In the rows, zero is written as 100.
One turn sends every row of this set to another row. A few are shown first. Where does it send the rows asked after them?
nis: 75  105  103  93  116  75  81  81  109  120  89  107  68  115  92  86  51  81  154  82  73  99  107  116  103  75  83  88  115  125  101  104  107
Migu: 82  85  89  86  98  87  137  84  92  117  102  92  88  112  102  100  88  43  119  118  102  93  151  113  102  143  90  75  100  96  102  123  86
Muvep: 40  78  113  133  77  98  106  88  110  96  82  118  93  121  116  83  93  63  98  82  56  106  113  118  108  77  93  71  101  120  100  95  67
Vab: 73  81  119  60  112  113  62  99  97  118  59  108  89  116  70  122  72  90  103  89  65  74  109  126  103  103  98  70  95  99  124  135  89
geb: 72  121  114  83  106  114  110  89  68  70  122  80  93  119  105  76  66  58  108  87  99  84  82  86  135  98  100  82  75  101  94  128  91
dib: 83  91  115  82  114  90  46  87  90  98  72  109  88  122  85  137  80  93  109  93  82  84  103  110  121  134  103  79  73  90  113  125  91
Gopa: 60  92  97  121  105  93  107  74  120  79  81  98  82  132  97  92  90  56  97  60  91  111  110  95  116  107  60  94  115  116  92  102  72
Vut: 62  94  102  117  119  84  72  71  95  100  88  92  79  113  75  81  56  91  143  79  68  86  105  127  134  83  88  79  92  136  120  101  105
Vupi: 58  101  109  109  116  70  77  50  113  105  86  108  66  101  97  84  50  94  135  96  79  94  84  113  121  88  95  78  94  114  95  104  106
lafo: 79  85  104  119  99  98  133  97  88  115  69  94  112  96  93  79  82  55  90  107  81  74  154  118  130  141  97  71  98  123  109  116  101
Dup: 96  69  125  107  105  124  108  86  128  99  95  92  102  90  99  110  87  74  69  91  99  67  100  113  122  88  100  103  126  99  116  115  72
nakig: 81  105  109  94  95  71  111  108  100  117  80  96  100  116  104  77  58  58  88  99  69  54  90  135  143  111  117  44  74  85  83  127  86
mes: 114  104  85  93  134  73  109  108  84  97  77  99  98  124  81  92  66  38  99  85  84  55  113  127  136  119  86  60  77  106  91  124  87
niv: 78  107  101  79  119  120  113  119  64  90  84  100  82  106  106  60  63  69  97  90  80  69  111  88  118  78  120  99  75  132  93  120  91
sozis: 91  95  134  82  101  99  65  90  107  113  53  117  111  114  90  131  66  81  111  91  79  92  101  116  109  110  105  71  110  81  96  131  112
Vovu: 46  81  118  88  88  84  131  76  93  109  96  98  83  93  112  74  68  66  82  113  91  63  137  109  115  140  100  60  93  93  115  131  88
timi: 85  70  107  91  97  113  89  99  117  110  123  100  82  93  125  112  101  88  75  97  81  72  105  109  105  102  108  102  99  106  123  104  61
godud: 92  117  106  88  110  127  127  91  80  99  95  103  102  106  104  80  81  48  113  121  81  103  83  103  112  73  114  78  83  116  72  121  89
Sudap: 89  85  65  55  115  78  114  105  92  115  95  105  88  117  108  89  61  51  107  93  81  64  110  128  103  102  108  46  75  84  87  133  97
busa: 36  53  80  105  102  96  107  75  103  73  77  111  69  122  110  89  76  74  107  71  99  98  131  99  101  80  100  90  93  103  100  103  78
fuvi: 106  59  108  111  105  109  91  91  101  83  115  104  104  96  125  127  90  71  95  85  107  73  122  104  112  95  108  104  108  94  118  102  88

timi -> fuvi
busa -> Gopa
Vupi -> nis
Now find these:
Sudap -> mes
lafo -> Vovu
niv -> geb
dib -> sozis

